128 stands for zero in the data rows.
Some points, each followed by its number:
[173 172 173 171 165 166 165 159 155  95 102 146 141 142 103 132 131 127
  73 122 134 116 114 110 114 111 113 115 114 115 119 121 127 129 130 138
 141 154 154 160 164 168 178 175 177 181 164 177 174 172 170 169 106 157
 151  97 144 140 134 133 127 125 117 117 114 111 112 107 108 107 104 112
 103 102 105 103 102 106  99 115 127 138  97 100  97  99 101  99  98 127
 131  98 139  99  98  96 100 139  95 100 100 146  99  97 101 100  94 100
 102  98  99 104 103 103 102 103 145 116 103 109 108 109 126 108 107 110
 169 109] 0
[128 128 134 133 141 146 149 151 157 230 124 166 164 165 132 161 161 139
 108 147  56 137 131  80 123 119  65 115 112 111 108 106 105 105 104  99
 106 145 104 106 105 107 131 111 113 116 178 124 129 130 133 138 181 149
 151 162 161 165 171 173 178 183 177 190 194 195 197 199 200 123 201 125
 199 194 189 184 179  68 171  94  49  80 150 145 140 135 128 124 124 140
  84 115 113 111 106 108 103  88 103 102 100 131 100 100  99 101 142 100
 101  99 100 100 100 104 105 101 108 179 105 108 108 110 145 108 109 110
 154 110] 1
[114 113 111 110 106 106 109 107 110 158  67 106 109 106  93 110 110 117
 125 111  96 112 115 122 117 121 200 123 129 132 133 135 137 141 143 145
 145 152 147 145 146 141  80 139 140 138 113 130 131 128 127 124  94 121
 118 100 116 115 110 111 110 109 110 108 110 110 110 107 110 144 108 104
 109 112 110 113 115 145 117 119 179 137 128 131 130 133 136 136 138 129
 200 144 160 142 142 144 142 102 138 133 131  93 130 126 123 121  81 116
 117 114 111 109 108 109 109 105  94 123 107 107 107 109 123 110 111 106
  94 112] 2
[178 171 166 167 160 158 154 150 146 110  98 135 133 133 134 123 120  87
 129 112 111 110 109 141 108 104  97 105 103 104 104 103 101  99 101 178
 102 148 100  97 100 101 142 100  98 102 163 101 102 101 104 100  96 106
 104 117 103 105 105 105 105 106 142 107 106 107 103 106 102 102 103 120
 101 101 104 101 100 126 102 143  96 122 100  98 101  99  99  98 100 154
 126 100 152 107 108 107 111 171 116 120 120 125 128 135 138 139 164 145
 151 152 155 156 162 159 160 159 106 152 158 157 155 153 107 151 148 145
  74 143] 3
[110 107 110 106 107 109 110 110 109 101  83 108 102 103 132 104 104 101
 124 102 154 103 104 140 103 102 137 103 100 103  99 102 100  98  97 108
  97 138  97  98 100 100 134 103 102  99 102 100 101 104 100 100 133 102
 102 128 104 105 104 106 107 106 122 106 106 108 108 109 105  96 106 114
 108 109 107 108 112 160 112 137 121 155 119 119 124 122 125 124 126 156
 142 127 134 129 129 126 127 142 124 121 121 129 120 117 116 115 116 114
 112 112 111 113 114 119 120 123 156 115 128 131 135 137 159 145 146 146
 138 150] 4
[111 112 112 111 106 109 110 104 110 193 132 108 106 104 115 105 104  94
 131 104 133 104 102  88 105 102 116 104 104 102 103 103 106 106 105 116
 106 145 109 111 110 112 144 116 119 120 130 126 132 133 137 140 146 149
 152 148 163 162 167 173 176 181 178 189 192 198 202 204 204 121 207 119
 209 206 207 202 199 106 191  77  89 149 178 173 169 166 158 157 152  78
  89 142  79 138 132 131 127  78 127 123 124 150 127 123 127 126  94 131
 137 139 144 146 147 155 156 161 167 164 172 176 182 186 179 193 194 199
 191 204] 5
[112 110 107 110 107 109 109 108 106 114 157 103 105 105  89 103 104 146
 105 104 155 102 101 121 104 102 125 103 102 100 101 101 103 101  99 149
  97  86  99  98 102 101 130 100 104 105 119 105 103 103 107 105 108 108
 114 194 116 115 119 124 124 131 198 137 141 149 155 163 167 170 181 204
 197 200 205 209 214 153 217 125 112 124 212 208 205 202 197 191 187  93
  59 174  95 162 158 153 151  95 140 140 137  97 130 126 124 122 119 119
 119 113 116 112 112 109 111 108 120 168 111 112 112 109 120 109 111 108
 107 113] 6
[109 110 112 111 110 109 109 107 110 144  80 104 105 108 123 101 105 161
  79 105 135 100 101 130 102 104 135 101 100 103 104 102  99 100 101 146
 103 121 102 104 108 105 122 109 114 112  96 120 121 121 124 130 165 131
 135 186 138 142 144 147 145 144 127 149 147 149 146 147 146  98 141 131
 136 133 130 124 124 135 117 148 132  97 105 106 107 102 101 102 101 124
 105  98 145  97  97  95  98 139  99  96  98 152 102  98  98  99 135 104
 106 108 109 110 113 118 120 123 151 172 133 137 141 141 127 145 146 145
 127 148] 7
[129 131 133 134 137 138 136 140 139 105 132 138 139 134  67 133 130  71
 140 122 129 114 111 108 110 106 114 103 102 104 103 102 101 102 103 127
 102 141  98 101 101 101 125  98  99 101 143 100  99 102 103 104 119 103
 105 120 107 105 104 107 104 108 160 105 106 103 105 104 103 128 102 144
 102 102 101 102 104 110 101 155  99 143  99 101  99  99  96  97 100 173
  71  98 106  98  99  99 100 128 105 106 110 153 114 117 124 124 118 138
 142 147 156 158 165 170 175 182 164 164 196 198 201 199  82 206 205 208
 161 206] 8
[136 137 138 135 141 142 142 144 142 117 178 145 142 144 177 141 144 125
 100 141 128 134 134 151 131 127  97 122 124 119 119 116 112 111 112 139
 108 123 104 104 107 104 113 103 105 104 120 102 104 103 100 101 127 104
 103 131 105 106 105 106 104 107 140 107 104 107 107 102 107 178 103 139
 103 105  99 101 104 151 101 114 166 124 107 108 113 115 119 125 133 221
 156 154 177 169 175 182 185 156 192 194 193 132 185 183 174 171 107 153
 149 140 136 128 124 118 115 114 130 113 108 107 107 109 135 107 107 111
 161 112] 9
[114 109 107 110 112 107 110 110 110 158 104 106 104 109 181 105 109 171
  71 112 129 115 116 147 121 123 155 128 134 138 140 145 150 150 155 203
 162 127 165 164 167 166 105 167 164 166 137 166 161 163 163 162 123 165
 170 158 173 177 178 177 179 182 144 184 180 178 176 171 168 116 155 112
 144 136 131 128 123  82 113  54 129  73 106 102 104 102 101 100 100 120
 134  97 147  98  95  96  99 147  97  99 100 134  98  98  98 100 154 102
 100  98  99 104 100 102 101 104 157 114 105 106 106 107 135 108 106 106
 131 111] 10
[110 107 112 112 112 108 106 107 106 129  77 106 104 106 164 110 109 124
 120 113 130 117 120 140 127 132 149 133 135 133 132 132 133 131 130 106
 123 112 116 113 109 109 132 104 104 101  82 102 103 100 104 103 110 104
 104 135 104 107 107 105 108 109 152 106 107 107 108 111 112 139 118 182
 122 125 125 128 131 138 133 167 101 158 126 125 122 116 115 111 107  86
  83 105 104  99 100  96  97 153  98  98  96  87  97 100 100  99  97 102
 100 100 103 103 100 100 100 104 139 153 104 107 106 109 179 107 107 106
 121 109] 11
[113 108 106 112 109 109 109 105 106 137 154 108 106 107 141 104 102 103
 183 101 117 102 102 125 104 105 145 107 107 107 107 112 114 115 113  99
 118 155 124 125 129 134 181 136 136 141 203 143 140 145 142 144 157 140
 139 120 134 134 134 128 127 128 143 122 118 121 117 114 111 106 111 145
 108 108 106 105 106 120 107 110 132 176 116 118 122 124 128 129 135 205
 158 152 195 159 162 164 162 126 168 164 160  92 158 153 148 143  93 134
 132 129 123 120 119 116 114 112  90 149 110 107 108 107 130 110 106 112
 165 113] 12
[114 115 117 116 118 119 121 120 121 139 107 122 123 128 173 127 129 164
 124 134 119 135 140 153 139 141 155 143 146 148 146 148 149 149 152 138
 150 150 150 146 145 147 138 139 141 138  76 132 131 127 125 124 112 123
 120 106 116 115 117 115 113 111 129 114 111 112 109 108 107 118 104 123
 103 103 102 101 101 140 101 155 120 123  98 100 100  99  99  97  95 134
 124  95 108  95  95  98  96  85  99  98  96 118 100 100 100 103 150 107
 112 118 123 127 136 145 156 170 251 241 198 206 212 213 122 208 204 197
  48 182] 13
[108 110 112 113 110 109 112 109 110 128 201 119 124 130 168 142 150 205
 227 172 156 187 192 185 195 194 113 190 181 176 169 164 157 149 142  75
 129 103 123 124 125 125 121 125 129 131 129 139 144 146 148 153 144 153
 158 157 159 163 165 163 165 166 132 165 163 160 158 158 157 126 152 141
 143 141 134 131 128  89 121  70 134  87 113 108 107 105 103 101 100 112
 171 102 191  97  99  99  96  90  97  98  98 132  98 100  99 100 118 100
  99 102 101 101 101 102 104 104 148 118 105 104 107 106 128 107 107 110
 140 112] 14
[118 118 122 121 118 123 121 124 127 165 123 127 130 130 119 132 134 141
 163 142 138 143 142 110 144 147 172 146 147 152 150 150 155 154 153 116
 154 136 151 150 148 145 101 142 141 139 133 133 133 132 128 126 119 125
 120  94 120 119 116 114 114 112 111 111 112 112 109 110 109  98 107 137
 102 103 104 100 100 114 101 142 103 135  99  99  99  99  98  99 103 177
 113 115 186 123 132 142 154 236 176 180 191 234 200 200 198 193  76 175
 168 159 148 137 132 124 121 117  98  84 108 110 109 105 110 106 108 106
 103 108] 15
[111 112 109 110 111 107 109 109 108 105 138 110 111 112 108 119 119 119
 159 131 158 135 142 185 150 153 137 160 165 173 175 181 182 187 190 160
 192  89 199 196 192 190 128 186 187 188 138 186 187 187 188 185 113 190
 192 131 192 198 194 199 199 199 144 195 194 189 187 182 179 120 167 105
 154 148 140 137 132  96 123  99  61  89 111 106 102 103 102 103  99  83
 116  98 128  99  97  99  95  90  99 100  97 103  96  97  99  97 101 101
 102 100 102 102 102 101 101 106 168  91 104 105 108 109 120 105 108 111
 164 112] 16
[109 112 113 112 110 117 114 116 117 153 151 121 128 129 154 130 136 173
 123 142 168 145 147 154 148 145 111 142 138 140 134 136 130 126 122  95
 120  99 115 110 112 109 127 103 104 101 100 100 105 102 102 105 146 102
 102 125 108 106 105 105 108 107 111 104 109 105 107 105 109 171 110 130
 114 117 118 121 124 132 129 166 129 179 143 149 152 155 158 162 163 147
 153 167 134 164 161 158 156 113 146 139 136  90 129 127 123 118  70 112
 108 107 105 105 106 103 102 107 158  77 105 105 108 104  83 109 108 111
 136 112] 17
[167 167 168 168 167 169 165 164 162 118 129 166 160 163 139 159 155  67
 125 151 119 147 145 115 139 137 112 131 129 128 126 125 122 122 122 124
 118 129 115 110 113 109  83 108 108 105 104 107 105 104 106 105 141 107
 105 101 105 105 106 105 107 104 118 105 108 106 104 103 107 153 105 114
 104 103 106 103 103 130 108 141 121 138 113 113 116 115 117 121 124 141
 155 136 139 145 148 150 157 171 163 171 172 142 180 179 182 188 178 186
 187 189 187 185 183 181 182 177  92 145 167 163 162 160 101 150 152 147
  58 145] 18
[197 199 194 194 189 182 180 179 173  65  75 161 156 152  83 142 135  50
 112 126 120 122 118 106 113 116 168 114 119 121 122 124 129 134 144 179
 158 188 170 179 187 188 129 195 195 190  74 183 178 176 165 158  77 148
 140  60 127 126 122 117 115 112 104 112 106 108 105 105 105 158 105 140
 100  99 104 103 101 133 102 158 116  90  99  97  99  96 100 100 100 125
 110  97 166  95  96  99  96 108  98  98  98 113  97  98  99 100 113 100
 103 100 103 104  99 103 104 103 113 169 106 104 105 107 142 109 110 106
  87 110] 19
[182 183 180 180 174 169 171 162 162 133 103 148 149 145  88 133 132 130
  76 122  75 115 114 124 111 108  90 107 105 108 106 102 102 103 105 157
 107 150 107 107 109 115 181 119 126 129 153 139 142 149 149 156 164 168
 170 124 180 180 183 186 183 187 179 183 183 181 175 172 169 106 156  88
 149 143 139 133 128  81 119 110 100  66 106 104 106 100  99 102 100 129
  91  97 101  97  97  98  97 105  97  97  95  79 101  97 100 100  98 100
 102  99  99  99 101 104 104 101 111 146 105 104 104 105 143 107 107 106
 127 112] 20
[109 109 106 107 107 108 110 105 105 137 125 105 106 108 110 104 105 136
  66 101 132 101 100 121 101 101 140 104 104 104 101  99 100 101 100 118
  98 126 102 102  98 101 157 102  98 101 148  98 100 101 102 101 118 104
 102 124 104 104 107 103 107 104 101 108 108 108 107 106 104 117 106 171
 102 105 101 104 105 146 101 109 142 154 105 105 102 105 106 104 107 139
 107 111 150 115 117 119 121 142 132 135 137 143 143 146 154 157 175 169
 174 175 182 188 187 193 198 199 124 167 208 208 210 214 141 216 221 223
 126 227] 21
[153 153 152 151 150 146 147 147 146 113  67 139 137 137 135 134 131 103
 141 122 128 121 119  93 119 115  88 111 112 110 110 109 107 108 106 111
 102  93 101 102 100 100 139  99  99  99 116  99 101 105 102 105 179 102
 106 152 105 104 107 106 107 104 102 105 107 103 108 108 104  85 105 101
 109 109 109 114 116 132 124 148 212 183 150 155 163 171 177 186 189 169
 144 190 102 186 178 171 163  66 148 141 135  68 119 115 113 107  84 104
 102 102 103 103 104 101 103 105 168 138 105 106 108 108 127 108 106 111
 183 112] 22
[203 198 192 190 190 184 180 173 172 106  43 159 152 147  96 140 134  72
 123 127  94 120 115 115 114 114 123 107 107 105 103 102 106 101 103 154
 101 170 103 102 100 104 160 102 105 101 103 104 107 105 109 112 140 115
 116 143 126 127 133 135 139 144 172 155 161 170 175 182 182 128 195 193
 195 198 200 197 194  95 182  47 157  66 164 159 153 144 141 138 131  63
  67 121 108 114 111 107 105 126 101 104 102 151 103  99  99 101 142 102
 100  99 100 103 102 104 102 102 120 121 104 104 105 108 168 109 110 106
  96 112] 23
New points follow, each followed by the numbers of its three nearest points above by angle, seen from the average point of the numbered points, nearest first.
[107 108 111 112 107 110 108 110 108 121 127 103 103 103 115 102 102 136
 128 105 124 105 101 102 105 102  73 103 103 103 106 107 105 107 105 123
 107 124 116 112 118 121 146 125 131 133 151 135 141 142 149 151 146 158
 160 147 168 173 172 176 182 183 135 187 193 193 196 196 194 109 196 104
 192 191 185 182 180 116 170  92  85  67 151 150 145 143 137 133 131  98
  73 121  89 117 117 112 111 133 111 106 107 145 105 110 106 109 145 111
 115 118 117 122 129 132 135 145 219 174 158 165 171 176 182 189 195 200
 162 209] 5 1 7
[112 107 109 107 107 106 111 107 107 131 139 107 104 105 131 105 102 111
 138 101  74 104 100  95 104 100  90 103 104 102 103 100  99  98  98 111
  98 117 100  99  97 100 157 101  99  99 117 103 103 104 102 105 142 105
 106 131 104 104 107 104 105 106 146 104 107 107 104 106 108 143 105 135
 106 106 108 108 112 168 113 119 168 121 118 123 125 124 126 125 127 175
 121 124 142 122 122 117 116 115 112 110 112 164 111 105 104 108 171 106
 106 106 110 109 109 114 115 116 131 142 127 129 132 132 105 140 140 141
 144 149] 4 21 8
[113 111 109 107 112 107 105 106 105 108 135 105 104 105 145 102 105 139
 144 100 119 105 103 127 103 103 151 103 107 106 103 105 106 106 104 115
 108 136 109 116 116 118 130 124 132 136 143 146 155 161 171 180 195 198
 205 195 224 230 239 245 251 255 183 255 255 255 255 255 253  78 239  22
 225 218 207 198 192  81 173  62  57 101 150 148 144 141 134 130 128 103
 121 120 107 114 114 112 114 138 109 106 106 115 103 106 104 102 110 104
 104 103 101 103 104 105 104 105 120 132 104 106 109 105 109 110 110 107
 102 108] 1 5 20
[111 109 111 112 109 112 111 109 110 140 131 112 113 116 155 119 124 164
 174 134 134 143 147 162 153 153 142 152 149 147 148 141 140 132 129  96
 121 108 111 111 106 108 150 105 105 105 114 102 102 102 104 106 140 105
 106 147 110 114 114 117 122 120 145 130 135 138 142 144 150 186 159 171
 165 171 175 179 178 129 180 127 138 126 173 174 168 165 163 159 152  44
 102 144 102 133 129 123 119  87 118 114 112 111 109 109 103 102 127 101
 101 104 103 104 105 102 103 101 104 159 106 106 104 104 142 109 111 111
 103 108] 6 11 17
[189 186 191 192 189 191 191 191 191 130 100 190 191 192 126 198 198 135
 127 200 116 202 201 114 201 199 138 199 199 198 197 191 192 188 186 117
 175 103 165 159 152 144  78 136 130 127 103 117 118 113 114 112 117 106
 105 133 109 106 109 104 106 107 128 105 108 103 106 107 104 123 102 116
 104 104 104  98 100 134  98 141 134  94 101  98  96  98  98  99  95  72
 146  95 116  98  99  97  99 150  97  95  95 139 100  97 100  98 118 102
 101 100 103 103 102 104 105 105 139 139 105 105 105 107 157 106 111 111
 134 108] 19 0 14
[108 111 109 109 110 107 106 110 109 154  91 105 106 105 104 103 101 118
 138 102 131 103 102 129 105 106 147 107 109 106 110 109 109 115 115 121
 119 105 125 128 128 132 152 134 133 130 101 133 133 130 127 131 167 125
 125 113 120 118 119 114 114 114 102 113 109 106 110 105 104 112 105  96
 101 103  99 101 101 142 100 103 107 137 101  99  97 101  98  97 100 165
 115 103 163 101 105 106 107 130 113 113 114 151 121 125 126 132 158 138
 138 141 143 143 146 146 147 152 144  92 152 149 147 149 146 148 145 147
 163 143] 21 4 8
[111 113 110 110 112 108 108 107 108 139  86 106 104 104  93 103 105 154
 105 101  93 102 105 138 100 105 176 102 102 101 101  99 102 102  98  92
 102 125  99 101 104 100 108 102 104 108 158 108 111 113 110 113 140 119
 119 138 127 128 130 133 132 133 173 141 140 141 141 140 142 149 142 108
 144 143 141 141 138 102 138 114 107 157 137 137 139 138 137 135 133 128
 162 129 105 126 125 122 120 107 117 111 112 127 108 107 107 105 131 103
 101 102 102 105 101 105 106 104 107 125 103 106 106 107 137 107 106 107
 171 107] 6 4 11
[110 108 107 107 107 111 108 105 105 148 156 107 103 103 109 102 101 103
 125 102 111 104 101  99 105 104 125 101 104 104 102 103 105 103 105 145
 101  91 107 106 107 107 155 110 115 118 161 124 124 126 129 136 168 140
 143 129 150 156 156 163 168 170 157 177 186 189 193 193 201 169 204 132
 206 209 208 208 204  84 199  84 110  72 183 178 178 174 171 165 162 110
 114 154 119 144 139 136 136 134 128 129 123  83 125 122 125 124 130 126
 131 133 134 140 145 151 153 158 172 176 175 180 182 188 189 191 197 197
 116 202] 5 6 1
[121 126 127 127 125 129 130 129 134 183 138 133 140 140 133 142 143 143
 114 150 139 150 151 138 155 153 101 155 157 157 159 156 156 156 158 150
 158 134 153 153 150 146 111 141 139 137  97 131 134 129 127 127 122 120
 121 117 120 119 116 113 113 113  98 112 111 110 111 111 108 113 112 180
 112 110 113 112 111 127 115 134 138 145 126 125 130 131 136 137 141 156
 124 149 159 154 160 160 165 186 165 161 166 156 160 159 157 153  72 152
 147 146 140 137 136 131 127 128 116  76 122 122 115 116 148 114 116 114
 110 112] 15 9 17
[110 111 106 109 111 106 108 109 105 101 148 108 108 105  84 104 106 164
 146 107 172 106 111 137 112 113 123 122 120 125 127 130 134 136 134 112
 139 137 140 135 134 134 100 127 125 123 139 115 114 113 117 115 119 119
 124 159 126 131 137 142 144 145  95 150 150 148 152 151 148  90 140 107
 128 123 119 114 111  97 110 138 119  77  99 103  98  98 100 100  99 130
 143  98 100  99  95  97  97 144  96 100 100 136  99 101  96  97 121 102
 102 102 102 101 103 100 103 103 126 125 107 104 105 105 133 106 110 106
  89 111] 10 7 16
[111 110 109 111 107 108 111 108 110 179 101 109 109 110 117 115 118 133
 160 131 157 138 146 192 155 158 166 170 172 172 172 174 174 169 169 144
 159  83 151 147 147 146 127 152 157 164 187 178 189 196 199 204 153 204
 204 115 190 179 173 163 153 145  67 130 124 117 114 113 108  78 107 125
 106 104 102 101 101 126  98  88 140 129  97  97  98 100 101  97  97 140
 137  95  87  94  98  96  97 151  98 100  96 104  96  98 101 101 120 101
 102 102 100  99 102 104 102 102 139 126 105 104 109 108 118 109 106 108
 156 107] 16 10 14
[111 111 111 114 117 117 115 117 121 152 100 122 123 126 186 131 137 183
 167 144 159 147 153 182 153 158 170 157 158 158 160 161 162 160 159 137
 158 125 154 156 155 155 123 160 161 165 168 171 175 179 183 190 178 190
 190 126 183 179 176 168 163 157  79 145 135 130 127 119 117  89 112  86
 107 103 103 100 101 165 103 103  82 122  97 100  98  96  96  96  96 116
 102  95  95  98  99  97  95 123  98  97  99 140  97  99  98  97 122  99
  99  99 102 100 102 104 103 103 143 141 103 106 107 109 152 109 110 111
 129 112] 16 10 14
[110 106 113 112 111 112 110 106 109 167 114 107 105 109 173 112 112 108
 173 124 144 130 137 185 139 142 187 146 143 142 142 139 137 129 126 115
 115  66 113 109 103 103 101 103 100 102 132  98 101 103 101 101 132 103
 104 142 106 106 109 109 107 112 169 114 120 121 128 135 138 136 156 208
 174 184 188 198 198 146 202 104 109  96 186 181 173 162 156 147 141  85
  48 120  89 110 109 103 102 125 100 100  99 110  97  97  99  98 115  98
  98 101  99 102 101 102 105 105 124 105 104 104 104 105 145 110 111 111
 128 108] 6 11 23
[137 133 140 148 148 153 161 168 174 146 186 197 205 213 211 230 240 216
 187 252 173 255 252 109 246 241  54 226 219 213 202 198 186 180 169  26
 154  48 138 132 128 119  63 116 111 109  91 103 106 105 104 107 158 104
 102 148 104 105 104 104 106 107 123 107 106 103 106 103 102 128 104 143
 102 105 101 103 103 134  98  89 146 118  97 100  98 101  98  96  96 110
 137  96  94  95  99  97  99 155  97  96  98 150  97 100 100  99 114  98
 101 103 103 101  99 104 104 105 138 126 103 107 104 110 192 107 107 109
 117 111] 14 17 11
[111 110 107 109 110 109 106 105 107 155 109 108 107 107 133 106 103  90
 152 103 163 103 104 139 104 102 125 100 101 101 104  99 101 103  99  97
  98  84  97 102  98  98 137 100 103 101 107 103 101 102 100 102 112 104
 105 143 105 104 106 107 104 108 167 109 107 106 106 107 105  99 107 142
 107 109 108 107 111 154 111 112 164 115 119 121 120 123 125 127 130 143
 100 135 148 138 140 138 142 148 146 145 143 109 148 150 148 150 132 155
 156 159 161 159 162 164 164 165 130 168 175 176 180 182 141 189 193 198
 182 206] 21 8 4
[107 113 109 106 108 110 108 105 107 129 175 103 107 103  72 101 102 120
 161 102 130 100 101 116 100 103 167 104 104 104 101 101 102 102  99  96
  97  67  98 101 102 100 139 100 101 102 128  99 100 102 101 101 135 106
 103 110 105 107 105 109 108 109 141 114 115 114 115 121 124 157 126 128
 134 141 143 152 155 161 167 184 164 145 187 195 197 202 207 213 216 138
 169 225 131 228 228 228 225 125 215 211 207  77 194 188 179 175  97 163
 156 148 145 138 137 132 127 122  85 154 121 119 117 114 121 110 110 112
 134 110] 6 17 22
[114 108 109 108 111 109 109 105 110 188 116 105 107 107 109 106 108 151
  94 105  95 106 110 149 112 113 148 115 115 120 122 124 125 125 131 166
 132 174 138 138 138 140 140 141 142 143 120 142 143 143 137 138 144 134
 134 132 128 130 125 124 124 123  99 121 115 117 114 115 113 121 110 106
 106 108 109 104 108 156 106 109 159 146 111 112 117 118 119 122 122 120
 182 127  95 130 128 128 130 141 126 127 123 112 121 115 117 112 100 108
 107 108 107 104 104 107 104 104 128 150 108 106 106 104  91 109 106 110
 167 108] 2 12 10
[112 107 110 107 108 107 108 106 107 115 144 107 106 103 124 106 106 143
 131 108 154 110 111 127 116 121 180 130 135 140 143 148 154 162 166 149
 172 141 177 183 181 177 109 173 167 164 122 152 147 139 137 132  97 125
 118  30 113 113 114 112 108 109 131 108 110 110 109 112 114 124 113 101
 122 119 122 126 128 145 132 138 158 135 140 141 144 147 147 149 149 149
 133 148 148 145 144 142 137  99 135 132 126  51 125 120 117 115 137 115
 111 109 111 109 108 108 105 106 138 137 107 107 106 110 174 107 109 112
 144 107] 2 12 17
[205 205 201 202 205 205 207 206 208 169 139 213 216 214 120 222 223 132
 151 230 174 231 228 122 226 221  84 209 206 196 191 182 172 168 158  53
 143  88 127 123 115 117 135 111 108 106 122 103 102 101 102 101 146 104
 103 100 103 108 106 107 104 104 133 105 104 106 102 105 104  98 102 124
 101 104 101 103 101  98  98 114 152  83  99 100 100 100  97  97  96 112
 154  96 104  99  97  97  99 141  97  99  96 107 101  99  98 101 160 102
 101 100 100  99 103 103 102 104 136 112 105 109 109 106  91 109 108 111
 149 108] 14 0 19
[107 109 109 106 111 108 105 108 105  91 167 103 106 104 103 104 101 102
 161 100  96 102 102 124 103 104 136 103 102 100 103  99 101  99 100 139
 101 111 100 100 100 100 111 102  98 102 152 104 101 102 102 103 133 104
 104 150 110 113 109 112 116 114  95 118 122 123 127 130 133 182 139 139
 144 149 155 154 161 184 169 176 153 153 179 183 187 190 190 195 194 126
 141 198 140 195 194 196 191  82 182 180 174 110 168 161 158 154  85 147
 140 137 135 130 125 123 124 121  99  57 117 113 115 111  99 112 111 113
 135 113] 6 17 22
[110 108 111 111 111 110 109 114 109  73 120 114 114 112 116 116 119 145
 126 121 116 126 128 126 132 137 166 143 142 146 150 155 157 159 163 164
 171 149 172 173 176 177 156 175 175 169  66 169 165 161 159 155 115 150
 147 119 137 136 134 131 129 126  98 120 118 118 117 112 113 118 109 107
 107 107 104 105 102 119 105 168  84 150  99 100 101 100 101 103 101 137
 131 102  92 108 109 111 112 132 114 117 121 158 124 129 128 132 175 138
 139 142 142 148 150 152 149 154 179 145 157 158 158 154  60 158 156 157
 120 157] 13 16 19
[162 162 162 163 159 159 161 162 166 153 117 164 166 166 111 166 163  93
 155 160  99 155 155 129 149 150 134 143 142 139 141 138 135 134 130  96
 128 134 122 122 117 115 115 113 112 110 133 110 108 108 108 105 117 107
 105 110 106 108 104 107 105 107 140 104 106 104 107 105 107 135 107 112
 106 107 106 104 106 129 109 166 125 106 114 115 113 119 120 125 126 151
 171 136 154 146 149 150 155 153 166 168 170 142 174 179 178 178 166 180
 180 176 178 174 174 172 170 166 105  92 154 151 152 148  52 141 141 136
  86 136] 18 3 15
[113 113 109 111 108 106 110 109 107  87 123 105 105 103 109 106 104 112
 108 101 145 104 102 115 102 104 161 100 104 102 100 100  98 100  98 117
 102 160 101 100  99 100 133 102 100  99 124 102 103 101 102 102 133 106
 103 101 106 104 109 109 107 112 160 113 114 118 117 125 126 130 136 160
 148 151 158 162 166 150 176 127 165 150 185 185 186 187 188 185 183 125
 147 177 134 167 165 163 160  92 154 149 152 153 146 150 150 150 149 148
 150 153 151 153 155 154 157 155 139 123 153 156 152 151 102 152 150 155
 179 151] 6 21 5
[111 111 110 112 106 108 106 107 105 100 130 108 103 105 147 103 105 149
 117 100 132 101 103 122 102 101 140 104 105 100 103  99 100 100 102 136
 101 135 104 105 103 104 138 107 112 111 117 120 121 125 132 137 168 143
 150 197 160 165 172 174 180 181 131 188 192 195 196 194 194 135 192 150
 182 178 175 171 165  88 153  70 121 101 138 134 132 130 129 128 124  93
 103 116 119 113 115 112 112  95 109 106 106 156 107 103 102 104 127 103
 101 103 105 102 105 102 104 105 169 122 106 104 105 108 147 106 106 110
 140 111] 1 5 10
[138 140 140 145 145 143 145 147 147 118 133 150 152 154 144 156 152 100
 148 152 133 150 149 139 143 141  93 137 136 133 129 131 129 123 122 108
 122 122 116 114 113 113 119 109 107 107 108 106 103 107 103 104 117 104
 103 114 107 106 107 108 104 106 150 107 104 106 106 103 106 120 105 110
 101 105 102 102 102 139 105 123 175 150 115 119 121 130 135 139 146 169
 168 163 217 171 176 177 177 144 177 170 170 107 159 150 143 142 122 131
 124 118 117 114 109 109 107 110 143 113 107 109 108 106 112 109 108 110
 152 110] 9 17 22
[113 107 108 110 110 108 110 110 109 126  82 108 102 107 177 102 102 125
 161 106 150 103 107 137 108 108 133 116 117 118 122 122 127 128 134 162
 141 164 148 145 149 153 181 156 158 158 115 163 166 168 172 170 127 174
 175 140 177 174 173 166 164 159 106 149 142 137 132 124 122  97 115  98
 108 106 106 102 103 125 101 128 103 153  98  98  99 100 100 100  99 101
 117 100 150  98  98  99  95  93  95  99  97 113  99  97  97 101 176  99
 101  98 103 101 102 103 102 103 154 128 105 104 104 108 172 109 106 108
 132 109] 10 16 0
[111 107 107 111 110 107 107 109 106  93 168 108 104 107 156 101 102 132
 114 100 123 103 101 103 104 104 108 104 106 105 105 107 108 109 108 130
 110 145 119 122 123 125 127 134 134 141 154 149 152 155 159 162 156 169
 170 137 177 177 180 181 178 180 156 176 176 175 170 170 163  94 161 148
 149 147 142 139 138  91 129 134  83 130 122 122 120 120 124 123 123 116
 131 127 132 133 134 133 139 184 141 143 145 150 151 147 149 152 164 154
 151 150 152 149 152 153 147 150 152 127 144 141 141 138 107 137 135 135
 140 136] 5 10 16
[111 110 112 109 112 110 109 107 109 137 124 106 105 104 121 102 105 167
 113 102 148 100 100 146 103 103 124 102 100 100 100 103 102 101 101 152
 100 158 100  98  98  98 116 100 104 104 157 102 103 107 107 105 110 110
 112 133 111 114 114 120 120 120 144 126 130 133 138 142 149 208 160 207
 172 179 186 191 197 167 211 205 211 138 228 228 232 232 233 228 229 142
  68 213  55 206 199 190 184  94 174 165 159  61 149 145 145 138  50 132
 131 129 125 123 119 120 120 116  89 138 113 112 114 112 104 112 111 110
 103 111] 6 17 22
[107 107 110 113 112 108 108 108 110 125 114 112 107 108 154 113 115 151
 140 118 127 124 127 153 129 134 198 137 144 148 152 158 160 166 170 166
 177 179 185 186 183 183 108 185 183 182 137 177 173 165 162 159 117 153
 150 105 144 141 139 138 137 133 124 134 139 140 142 144 149 164 155 163
 165 170 171 173 174 133 171 149  68 111 156 151 145 139 132 130 124  91
 116 114 124 105 107 104 100  80 101 101  99 107 100 100 101 100 104 101
  98 101  99 103 100 102 104 103 113 133 107 107 107 106 124 108 111 108
 110 107] 16 10 14
[114 114 119 115 118 119 118 120 120 123 130 122 123 123 158 129 128 106
 170 132  90 133 132 122 139 137 108 140 138 140 142 143 141 144 143 140
 140 141 140 140 142 137  89 135 134 133 106 129 126 123 121 120 126 120
 119 132 117 113 114 111 114 113  99 108 112 111 110 106 105 129 103 112
 105 102 101 103 102 101 101  87 128 157 100  99  98  97  98  99 100 146
  93  96  89 100  96  99 100 172 102 104 110 174 123 130 138 146 185 171
 178 187 197 203 201 203 200 191  54  66 168 155 147 141  90 129 122 116
  54 113] 18 3 15
